In the data rows, 128 means zero.
Two rows play each game, the first against the second. How much does the first row win by? 20 is about a draw, 40 a big win and 0 a big loss. Wins can go round in a circle: one row can beat a second, the second a third and the third the first. Each row has two weighted sums of its numbers, A and B, taken from their middle values. A row wins by its A times the other's B, less its B times the other's A.
[138 133 136 126 131 123 131 126 129 124 130 131 132 136 131 129 132 134
 119 126 133]
[131 113 144 118 156 128 124 124 119 124 136 145 147 124 126 102 110 129
 141 111 143] >> 11
[ 86  95 137 105 120 104  95 127 165 117  99 133  97 140 151 166 119 173
 176 102 120]
[120 123 138 108 124 112 130 125 144 130 114 132 112 125 143 126 143 153
 148 110 125] >> 22
[160 131 160 113  95 161 143 147 166 117 124  92 112 108  76 152 153 131
 131 105 114]
[157 148 153 115  93 131 150 143 167 122 108  75  91  99  90 164 132 160
 160 105 108] >> 15
[138 137 120 137 131 133 137 125 117 129 131 135 135 128 120 114 128 113
 117 130 126]
[179 163 101 163 136 165 167 124  71 136 165 120 171 111  91  78 137  52
  63 165 139] >> 20
[129 128 129 127 129 135 131 124 127 127 126 131 126 121 132 113 142 119
 128 121 121]
[131 178 116 183  83 128 159 130 157 129 135  83 110 112 110 153 127  99
 139 146 116] >> 17
[121 129 127 138 134 134 125 133 116 129 133 127 135 124 125 129 118 115
 125 132 135]
[143  85 187  88 122 206 138 141 122 130 133 138 165 127  94  98 216  85
  93 101 136] >> 21
[117 131 124 124 126 133 124 131 132 131 136 132 127 121 131 132 127 119
 130 134 125]
[ 88  86 141 105 116 102  96 134 174 122  92 128  96 141 151 169 104 177
 174 102 129] >> 24
[103 162 102 156  99 103 114 120 153 143 118 107  97 118 144 164 119 133
 117 147 101]
[147 139 144 116  93 145 112 119 177 144 105  99  87  97  90 155 155 136
 125 108  85] >> 28
[ 65 106  99 117 136  92  64 113 140 141  98 153  92 140 186 162  97 168
 123 134 120]
[ 79  50 135  54 187 123  66 125  92 130 103 196 141 156 177 107 107 174
 126 103 151] >> 19
[ 79 154  32 181 172  45  72 125 101 117 135 124 111 133 156 181   0 153
 157 181 123]
[118 137 128 132 116 129 131 126 129 129 126 121 118 126 131 147 133 122
 121 136 130] >> 19
[109 146 114 143  92 132 129 131 145 134 129 101  98 111 134 165 148 113
 116 142 120]
[134 113 137 124 146 129 120 128 120 130 135 139 141 135 126 110 118 131
 137 123 136] >> 23
[114 147 113 138  92 133 138 129 149 127 121 102  99 114 134 154 144 123
 112 139 124]
[154 152 119 141 135 149 146 127  99 132 151 131 148 122 114 104 138  95
 102 147 132] >> 24
[130 124 143 113 108 136 111 126 161 140 111 114 106 111 116 141 150 151
 116 111 102]
[ 45  74 113  97 149  91  76 130 127 121 102 170 108 158 203 154 102 171
 164 114 149] >> 16
[111  99 120 133 123 132 114 137 138 135 115 131 113 132 131 134 115 129
 142 121 117]
[ 61  78 143  98 121 101  75 136 179 117  88 131  87 149 157 185  96 186
 197  97 126] >> 24
[146 142 128 126 129 125 144 116 118 132 129 135 131 124 126 109 149 122
 119 128 126]
[119 167  80 164 124  56 130 118 134 120 115 116  90 133 165 150  75 170
 153 147 118] >> 19
[141 141 125 132 128 143 144 125 109 133 143 120 146 123 118 113 139 109
 108 141 132]
[114 158 112 142  80 127 138 127 151 120 119  90  94 114 141 175 159 129
 100 142 111] >> 27
[126 144 121 136 104 128 131 123 140 131 124 112 109 124 137 157 145 128
 109 137 120]
[168 119 133  85 160 149 113 112 108 166 127 154 139  97 109  77 147 144
  47 113 106] >> 14
[143 188  76 151  85  97 114  83 164 177  91 103  69  70 137 136 151 152
  60 140  50]
[105 100 138 118 119 118 117 130 151 129 106 128 103 134 148 143 128 159
 153 109 126] >> 26
[104 108 136 120 145 121  96 121 130 138 122 150 131 138 144 126 118 136
 125 121 130]
[154 124 164 146 123 168 179 159 115  89 164 111 168 147  85 117 131  78
 176 132 170] >> 21
[104 119 139 120 128 119 107 133 138 125 122 129 120 143 137 152 121 149
 136 128 130]
[162 157 116 151 137 155 162 128  86 136 158 125 159 116 107  93 140  78
  80 152 138] >> 20
[143 144 104 124 134  96 128 118 137 130 108 117 105 117 131 133  96 171
 149 128 121]
[167 169 107 163 124 129 195 137  75  87 168 104 150 145 124 114 119  95
 138 169 169] >> 24
[102 118 132 118 127 121 112 134 137 126 122 126 120 132 135 147 117 141
 144 123 128]
[119  84 131  78 166 139  94 119 107 139 123 164 146 125 134  95 129 142
  97 117 128] >> 25
[118 121 119 140 147 124 134 128  99 120 143 142 149 147 145 118 105 112
 135 143 154]
[107 105 136 116 125 118 112 129 146 128 106 131 110 137 144 150 121 158
 156 114 127] >> 19
[117 130 120 135 125 131 125 135 131 122 132 121 128 127 125 137 116 117
 124 135 129]
[134 116 139 112 141 123 134 127 125 128 127 136 134 126 131 102 131 139
 138 117 133] >> 20
[135 147 125 143 122 133 159 137 110 117 152 109 142 131 123 129 121 110
 136 149 149]
[145 168 103 176 148 129 186 144  47  78 187 117 182 166 131 114  94  71
 138 188 188] >> 25
[ 83 140  85 145 100  75  97 105 166 148  92 120  73 118 179 169 109 161
 118 139  99]
[126 136 160 147  76 165 150 146 169 110 134  89 121 127  97 166 173  92
 138 124 125] >> 20
[119 120 130 131 145 129 120 137 112 120 137 125 149 140 119 135 105 126
 125 137 144]
[ 89 103 118 118 169 105 105 120 104 134 126 182 150 163 171  96 112 137
 134 131 145] >> 21
[119 118 126 124 132 129 121 129 130 126 127 130 126 131 126 129 120 126
 129 126 134]
[181 197 119 193  75 139 178 131 164 129 142  75 114  97  84 131 154  90
 115 150 104] >> 29
[135  94 100  73 202 108  91 113  70 149 124 186 146 121 140  70  85 162
  96 117 127]
[124 115 135 128 155 134 113 130 112 123 135 144 154 141 118 126 102 118
 133 133 135] >> 14
[ 57  46 149  72 168 109  14 106 176 183  72 211 110 138 176 117 138 188
 112  74  84]
[128 121 133 121 138 126 123 125 130 132 129 133 135 132 130 110 130 125
 134 124 129] >> 23
[151 154 117 143 112 133 139 118 128 146 122 114 124  98 108 117 136 116
 102 132 107]
[117  84 110  83 220 115  90 104  40 157 138 217 190 163 185  52 116 137
  53 140 161] >> 18
[113 122 128 126 129 124 116 130 140 121 123 130 125 133 134 149 119 140
 140 124 130]
[196 134 154 108 154 182 154 137  92 138 161 133 180  98  62  71 159  94
  80 120 123] >> 20
[125  85 161  75 178 150 114 133  86 121 136 169 164 153 127 105 128 138
 126 117 157]
[126 115 126 118 117 126 140 134 131 112 112 119 133 127 137 138 133 133
 123 127 118] >> 14
[147 130 150 102  80 152 112 128 195 152  94  92  76  82  89 162 172 157
 109  94  72]
[104  93 137 101 134 128  85 121 159 153  94 152 113 122 138 130 138 157
 115  96 103] >> 29
[116 133 124 128 119 125 129 127 133 131 132 120 125 119 130 143 124 126
 126 140 128]
[150 135 145 107 125 118 143 114 136 140 112 136 117 134 142 111 163 163
 122 110 124] >> 20
[189 185 112 133 125 146 139 103 125 179 139 121 129  71  75  90 168 115
  38 135  65]
[128 117 148 132 116 155 132 141 135 121 137 127 140 131 116 135 152 106
 115 123 130] >> 21
[ 82 135 107 168  99  90 114 121 159 117 100 120  86 150 172 182 110 143
 157 139 123]
[120 128 114 137 129 129 122 130 120 115 136 132 135 131 125 138 116 114
 121 134 137] >> 18
[132 156  80 143 129  67 124 118 144 123 113 111  84 110 135 156  51 172
 169 134 110]
[135 114 137 120 154 124 126 134 111 129 134 146 151 138 120  99 112 134
 136 118 143] >> 27
[218 173 150 176  98 187 209 154 124 105 173  80 167 107  33  96 150  50
 133 135 132]
[ 79  89 141 101 123 104  82 137 169 120  94 133  93 144 152 172 111 183
 178  99 119] >> 21
[109  93 171  63  84 151  52 112 230 189  56 113  57  69  93 172 185 190
 107  60  37]
[ 87 100  89  83 174 110  44  96 109 177 100 176 112 110 164 127 106 170
  59 123  92] >> 24
[143 138 117 147 131 146 139 129 104 130 147 123 147 126 115 121 128  95
 112 143 131]
[106 112 134 119 123 118 114 137 146 129 122 123 115 131 134 144 118 138
 149 125 130] >> 25
[210 220 101 200  97 143 255 153  62  59 205  53 157 129  91 116 114  59
 144 196 198]
[112 124 148 123 130 128 115 128 140 145 129 114 112 129 137 140 125 142
 152 122 141] >> 8
[ 96  88 124  98 199 142  95 104  54 156 143 204 197 152 171  61 143 102
  74 140 158]
[135 142 134 152 110 125 142 145 137 116 137 114 132 131 113 138 134 111
 144 134 133] >> 22
[143 128 123 128 127 131 138 122 125 123 127 137 130 127 129 110 141 122
 117 126 122]
[141 144 117 141 141 118 143 122  97 107 141 137 143 151 132 120 122 110
 135 147 141] >> 24
[145 146 123 129 129 133 150 127 108 134 140 132 138 123 123 106 143 115
 108 134 133]
[107 108 130 120 131 130 102 122 141 137 110 139 118 119 127 127 129 131
 128 115 116] >> 15
[126 133 134 122 128 124 131 127 127 131 128 126 129 127 133 128 127 130
 133 127 137]
[ 93  93 133 104 123 110  96 135 161 122  98 135 102 142 148 159 112 168
 172 101 124] >> 19
[ 71 112  88 148 197 100  95 103  55 143 153 208 186 182 218  75 114  97
  82 170 164]
[106 156 103 139  88 130 132 129 147 130 128  99  96 114 136 170 152 122
 120 147 112] >> 35
[120 135 139 163 105 133 157 150 139  91 147 105 136 153 122 153 119 104
 175 138 159]
[155 156 140 176  91 135 176 150 144  91 149  94 129 130 107 150 132  91
 166 147 138] >> 29
[101 109 133 115 120 100 109 128 159 130  97 135 103 135 149 164 109 160
 170 105 134]
[145 105 146  93 137 152 123 127 124 132 126 139 135 120 109 107 149 131
 111 108 126] >> 27
[123 124 130 125 121 132 130 129 130 130 134 127 124 131 132 131 134 129
 126 124 127]
[105 111 131 123 125 119 108 133 144 123 112 135 116 138 135 150 112 138
 150 113 124] >> 20
[200 196 113 165  77 154 210 149 121  97 162  56 119 109  76 144 142  94
 130 152 144]
[166  78 161  41 178 157 113 121  88 148 120 165 160 111 107  67 150 156
  88  95 134] >> 8
[125 148 130 131 101 125 129 123 143 129 120 108 110 129 136 156 143 134
 117 137 125]
[131 116 133 106 141 129 118 126 117 138 123 142 132 125 135 118 142 141
 117 119 122] >> 29
[136 128 136 125 123 130 133 124 129 132 120 122 125 131 134 131 137 140
 119 127 130]
[168 179 114 168  98 145 188 145 108  93 172  74 139 123  91 153 120  87
 134 165 152] >> 23
[124 138 122 132 108 129 138 129 138 135 125 115 110 116 136 138 146 130
 121 130 120]
[117 121 134 112 121 120 128 128 135 131 115 129 112 132 143 132 144 152
 150 116 122] >> 18
[ 83 122  85 118 127  85  67 104 152 168  95 138  78 114 182 152 116 180
  81 136  90]
[110 100 142  99 123 123  89 116 158 157  93 148 103 113 137 127 147 159
 120  92  99] >> 15
[156  78 127  42 224 132  86 109  51 165 118 202 165 124 137  45 116 167
  74 103 134]
[121 130 121 128 123 127 136 127 128 130 129 120 125 127 127 129 132 128
 131 127 127] >> 24
[140 133 123 128 128 136 144 131 120 131 139 131 136 123 128 115 140 122
 108 138 125]
[123 141 120 135 108 128 127 124 139 128 124 115 110 122 134 148 141 124
 118 135 122] >> 22
[127 127 133 121 133 131 128 120 124 127 122 131 129 127 131 124 134 130
 133 126 125]
[120 141 127 133 107 133 132 125 133 126 120 106 117 129 135 155 139 132
 110 136 128] >> 15
[160 175 102 172 117 138 192 143  83  79 175  93 151 137 108 126 113  77
 135 169 165]
[ 37 115  65 113 122  47  48  91 165 169  63 157  49 125 233 175 104 206
 115 132  87] >> 27
[203 203 110 182  86 154 226 155  94  80 174  51 136 116  73 146 126  74
 130 172 157]
[111 114 141 115 128 120 105 125 148 126 125 131 122 139 138 154 119 146
 145 119 134] >> 11
[ 92  86 146 122 166 177 109 123  69 141 158 186 201 160 158  84 172  60
  77 146 155]
[117 129 125 128 115 132 129 128 128 125 117 124 112 118 131 138 142 123
 124 132 117] >> 28
[131 110 140 119 146 130 124 131 119 128 129 141 145 136 124 114 116 131
 130 120 136]
[150 147  82 112 149  60 118 113 128 134 103 117  76 103 137 131  47 206
 153 126 102] >> 15
[111  91 123  70 173 133  81 115 100 165 114 169 131 111 148  99 132 167
  79 113 113]
[119  86 165  95 152 190 118 131  90 139 145 162 180 136 120  91 183  88
  91 119 143] >> 14
[ 99 100 137 112 127 117 103 134 155 124 106 136 111 137 146 150 117 158
 155 113 125]
[158 163 118 158 108 137 188 139 110  98 147  94 135 123 107 124 126  96
 138 153 155] >> 22
[176 170 106 152 136 157 171 123  76 132 168 123 174 112  98  82 143  68
  66 166 132]
[ 85  88 144 103 118 103  93 134 170 124  91 136  93 145 155 169 111 179
 170  96 119] >> 20
[101 177  91 207  70  73 154 130 175 107 121  91  83 143 166 179 105 130
 175 157 125]
[102  96 143  97 132 128  80 123 161 157  95 146 109 119 135 136 141 157
 123  98 103] >> 17
[214  86 184  70 182 197 163 137  69 122 148 161 202 127  64  34 165  99
 111  93 161]
[ 83 148 127 213  65 103 176 163 169  62 145  81 112 179 149 207 102  90
 241 156 172] >> 20
[122 131 122 141 132 135 118 132 119 114 151 123 137 134 115 135 108  96
 113 144 133]
[135 143 123 131 113 134 150 130 130 118 130 107 124 117 118 132 137 122
 132 127 123] >> 20
[133  95 157 112 168 125 128 138 108 138 140 146 166 128 124  93 104 140
 148 119 153]
[100 136  69 149 171  51 103 103  93 141 124 163 123 139 191 107  58 157
 133 154 139] >> 26
[131 115 137 123 134 132 126 117 122 130 113 134 135 126 127 117 122 125
 136 118 135]
[128 119 134 127 125 135 133 129 128 133 130 127 128 124 127 124 129 126
 134 131 134] >> 23
[126 119 123 129 128 133 123 124 133 128 121 130 124 126 127 119 124 121
 132 126 129]
[ 77  86 141 106 117 100  90 135 176 123  87 133  86 146 156 174 109 184
 186 100 126] >> 17
[ 99 164 134 196  78 106 162 150 163  86 147  85 111 167 144 193 112 109
 202 155 153]
[158 167 129 168 101 138 158 128 139 120 137  99 132 116  98 138 134  95
 125 141 123] >> 27
[136 147 111 143 117 132 123 119 136 155 125 113 115  99 121 120 148 125
  91 133  92]
[163  98 182  76 127 194 121 141 126 129 128 123 145 111  67 119 180 118
 109  88 123] >> 23
[125 116 133 122 135 132 125 131 128 129 121 128 133 129 131 125 122 128
 133 126 134]
[142 105 144 109 179 120 119 129 103 129 135 164 165 143 123  80 106 140
 153 111 145] >> 27
[141 144 120 140 134 139 135 126 105 132 144 128 144 124 117 117 128 100
 109 143 134]
[120 129 121 133 125 131 127 132 130 129 128 124 122 126 129 128 125 118
 129 127 127] >> 22
[120 120 124 128 140 125 131 129 118 124 129 143 138 136 141 117 113 128
 128 131 144]
[108 157 100 145  73 136 139 128 152 128 119  90  82 107 135 169 164 122
 106 142 104] >> 23
[135 130 136 123 115 133 128 133 143 127 123 114 121 112 117 136 139 129
 123 124 116]
[138 115 134 112 148 125 126 120 119 128 127 146 141 138 129 105 126 137
 142 119 129] >> 17
[121 136 128 132 108 133 131 127 135 130 125 116 113 117 137 137 151 128
 117 129 117]
[ 99  97 126 113 152 120  95 117 129 139 118 159 139 138 153 117 115 137
 131 123 127] >> 25
[116 119 114 143 148 121 127 127 105 114 147 140 148 146 142 119 105 111
 134 142 152]
[ 96  98 151 123 135 122 134 150 122  90 138 133 145 172 150 151 110 133
 181 127 179] >> 20
[118 151 118 128  99 135 135 122 139 124 127 104 108 127 133 155 141 129
 110 144 121]
[141 123 139 121 141 124 133 124 125 132 132 140 128 129 128 107 136 134
 133 121 133] >> 13
[125 136 128 130 113 130 137 135 135 136 134 114 120 127 131 143 136 131
 121 135 128]
[ 63 130  96 172 148 110 115 125  94 130 160 161 162 172 187 127 114  86
 115 174 158] >> 20
[127  52 204  67 161 248 115 137  78 143 156 186 219 150  99  66 243  51
  53 102 163]
[155 145 124 134 132 141 157 125 109 136 149 125 152 125 118  98 137 101
  94 147 137] >> 26
[177 161 113 144 137 152 159 115  82 125 161 126 167 121 102  85 147  80
  71 157 132]
[ 99 157  82 164  89  87 100 121 163 140 112 113  82 115 176 165 112 152
 135 136 102] >> 29
[132 134 148 146 117 145 167 146 123 103 145 112 149 139 108 134 131  95
 172 135 142]
[161 137 144 106 156 151 123 122 105 156 145 138 156 119 103 104 145 127
  83 127 123] >> 8
[ 99 169  96 192  97  82 139 130 149 113 127  97  98 137 157 179  86 132
 162 159 130]
[101 114 127 135 121 107 132 140 135 101 124 124 122 153 155 150 116 133
 164 132 145] >> 24
[120 124 151 130 118 149 133 135 125 131 141 128 143 140 129 128 168 111
 118 132 141]
[194 242  97 231  40 141 196 119 178 155 144  39  92  52  57 140 158  65
  90 164  60] >> 34
[130 115 128 125 131 122 111 120 130 118 115 142 121 144 130 126 121 134
 122 124 125]
[138 174 100 164 102 116 126 113 152 148 116 110 102 109 121 139 132 121
 103 137  95] >> 25
[155 156 112 127 130 140 120 113 129 170 125 127 121  96 111 112 143 122
  73 132  87]
[127 114 135 126 150 134 121 132 118 127 137 147 153 136 119 112 108 117
 131 131 142] >> 20
[146 137 153 134  82 147 153 143 165 116 111  81  97 107  87 164 146 135
 156 106 112]
[ 96  71 159 105 174 193 112 122  63 151 161 205 214 162 159  57 210  54
  59 135 166] >> 21
[127 130 130 124 127 127 133 133 125 125 129 126 127 123 132 125 133 126
 127 129 127]
[150  81 156 100 205 121 110 125  91 124 127 189 185 151 117  59  88 140
 155 100 152] >> 33
[129 121 122 129 131 131 125 127 127 128 127 131 128 128 127 126 123 126
 127 127 126]
[123 112 134 115 123 116 126 124 146 125 105 133 111 138 143 137 133 156
 142 112 130] >> 21
[174  96 157  59 158 164 117 129 113 136 116 144 136 105  88  94 149 154
 104  89 110]
[165 183 122 175  86 140 174 131 150 131 145  82 118  96  86 123 143  93
 125 141 105] >> 16
[ 99  92 140 111 121 104 100 134 168 125 104 135  96 141 151 154 119 171
 163 100 125]
[151  79 202  61 134 223 125 145 114 133 140 147 175 128  78  97 222  93
  79  92 134] >> 21
[140 138 115 143 139 142 134 119 103 121 135 138 149 123 111 109 123  89
 104 141 127]
[159  94 151  96 179 119 132 122 108 138 121 178 155 143 130  52 119 148
 157  97 142] >> 28
[ 91  76 146  89 141 122  62 112 168 170  84 168 104 126 148 123 145 166
 122  88  97]
[176 164 121 157 113 147 138 118 129 140 139 104 133  98  85 123 145  98
  80 139  93] >> 10
[125 201 121 198  39  87 164 148 208  93 119  39  61 127 116 229 106 146
 193 141 110]
[ 97  93 143 103 134 127  79 126 157 152 109 148 118 120 139 129 141 154
 121 111 107] >> 18
[130 136 118 146 144 121 147 131  92 115 147 131 149 149 141 116 113 111
 143 149 156]
[ 95  99 107 143 196  96 122 122  54 115 149 184 185 191 193  80  80 111
 143 161 185] >> 17
[ 75 110  85 108 128  83  80 110 143 139  88 154  93 129 184 153 112 175
 106 126 104]
[179 176 129 154  94 140 191 143 124 105 148  77 126 120  96 139 134 106
 123 148 146] >> 22
[143 133 127 131 120 129 140 124 130 127 124 128 125 122 124 122 139 126
 123 119 122]
[192 199 113 167  83 152 216 152 105  77 176  55 134 112  74 152 127  84
 126 166 151] >> 16
[116 143 115 145 103 130 128 126 137 126 121 108 111 120 132 156 138 115
 117 138 124]
[106 103  98 108 202 107  91 109  58 145 137 193 165 137 170  77  96 132
  94 138 143] >> 27
[124 102 174 111 111 190 144 141 128 129 139 136 161 138 111 117 204  84
 107 118 144]
[135 134 117 138 132 141 135 125 109 128 140 129 141 127 118 114 130 103
 110 140 125] >> 22
[116 143 122 127 108 127 132 124 132 129 120 115 113 122 136 145 144 128
 124 130 124]
[121 153 144 165  64 132 151 144 176 108 132  71 100 128 106 189 144 114
 164 137 130] >> 14
[153 143 104 122 140  82 129 115 135 136 107 121  94 116 136 129  82 187
 146 120 110]
[ 25  95  76 124 116  68  59 113 168 147  81 150  58 130 216 170  91 179
 147 122 113] >> 23
[103 105 139 110 122 104 105 128 159 125  97 137  98 142 151 152 123 170
 162 101 124]
[168 166 125 140 134 147 166 122  88 139 158 126 157 122 117  97 159  99
  87 151 132] >> 18
[185 133 196 107  51 184 173 157 202 106 113  58  91  96  42 172 198 134
 153  82 102]
[145 107 142  80 149 144 118 126 117 132 123 139 139 115 105 104 144 147
 113 104 121] >> 22
[ 47  40 151  70 180 100  16 104 163 183  72 217 124 139 187 108 129 183
 120  81  95]
[135 125 146 108  93 144 114 127 176 150 101 108  91  95  99 149 157 148
 114  98  89] >> 19
[115  90 153  81 163 137 124 139 100 107 140 161 160 161 140 114 128 143
 151 115 167]
[154 172  72 141 115  40 129 112 164 123  97  85  58 110 133 165  31 211
 184 132 102] >> 25
[127 135  75 104 192  55  97 102  87 145 119 164 118 124 174  97  51 192
 132 140 117]
[171 176 130 157 120 135 184 141  96 100 164  94 144 146 116 130 129 108
 126 158 159] >> 9
[153 165  96 182 135 132 182 140  74  83 175 110 163 144 123 114  98  78
 138 178 178]
[137  95 142 108 177 124 116 131 105 125 137 168 168 144 120  88 100 131
 143 115 143] >> 13
[140 137 128 138 129 140 140 122 113 133 144 118 145 125 116 114 134 106
 115 145 138]
[104  93 133  93 132 124  85 116 154 157  92 153 109 116 143 123 152 157
 128  94  98] >> 18
[ 86  95 155  90 119 142  58 127 185 165  93 129  93  98 115 160 148 161
 113  94  79]
[126 123 125 133 117 134 131 120 132 128 120 114 122 126 130 137 131 130
 116 129 123] >> 20
[113 165  83 137 112  93  92  96 156 176 102 124  79  90 152 148 131 157
  69 140  68]
[170  78 182  42 171 189 114 126  89 149 123 155 165 114  87  78 177 137
  86  86 131] >> 28
[130  94 143 118 185 129 107 133  97 122 146 170 177 143 113  91  86 122
 147 120 149]
[105 184 112 208  53 100 161 142 195 100 121  52  73 129 127 207 107 127
 186 149 120] >> 24
[135 130 130 124 131 124 126 127 127 124 128 136 126 134 132 127 137 136
 127 127 125]
[ 80  84 140  87 164  97  75 112 137 163  98 190 128 149 180 109 131 172
 130 100 121] >> 18
[132 133 129 131 117 137 129 135 133 131 128 113 120 121 116 131 133 121
 128 127 124]
[195 125 184  79  83 174 149 152 184 116 105  56  87  79  30 167 148 163
 153  75 100] >> 19
[126 135 121 136 124 127 117 133 132 118 136 137 118 131 132 137 133 120
 113 127 124]
[120 131 129 130 131 129 125 125 124 134 129 122 135 137 128 138 122 128
 124 131 132] >> 20
[134 130 126 123 125 119 139 127 129 134 122 130 121 128 134 123 137 135
 131 121 124]
[155 138 140 106 118 135 139 141 150 128 119 111 110 105  97 133 143 149
 133 102 111] >> 23
[116 157 115 134  90 125 139 127 145 128 123 100 100 121 140 166 149 130
 117 137 120]
[111 101 130 110 120 108 115 127 159 117  98 132 107 136 148 145 123 168
 151 111 124] >> 16
[133 126 123 122 124 119 135 133 135 130 121 131 121 120 130 120 135 132
 131 120 126]
[137 119 135 112 148 113 136 124 123 124 123 149 145 133 128 103 114 140
 137 114 144] >> 30
[ 94 103 132 130 127 116 130 146 138  95 131 129 125 168 159 157 111 144
 174 129 164]
[121 165  94 139 115 102  97  96 148 169 109 125  94  97 144 145 126 152
  68 138  81] >> 30
[138 114 142 115 143 125 127 126 124 127 126 141 138 129 134 110 128 138
 132 119 138]
[136 121 145 114 118 152 132 134 134 122 127 124 134 120 108 129 153 118
 128 113 129] >> 18
[ 99 166 106 194  95  96 140 129 156 122 137 101 100 146 157 168 107 113
 163 156 133]
[101 147  68 157 157  57 113 113 102 139 131 154 119 137 183 119  65 151
 136 159 129] >> 20
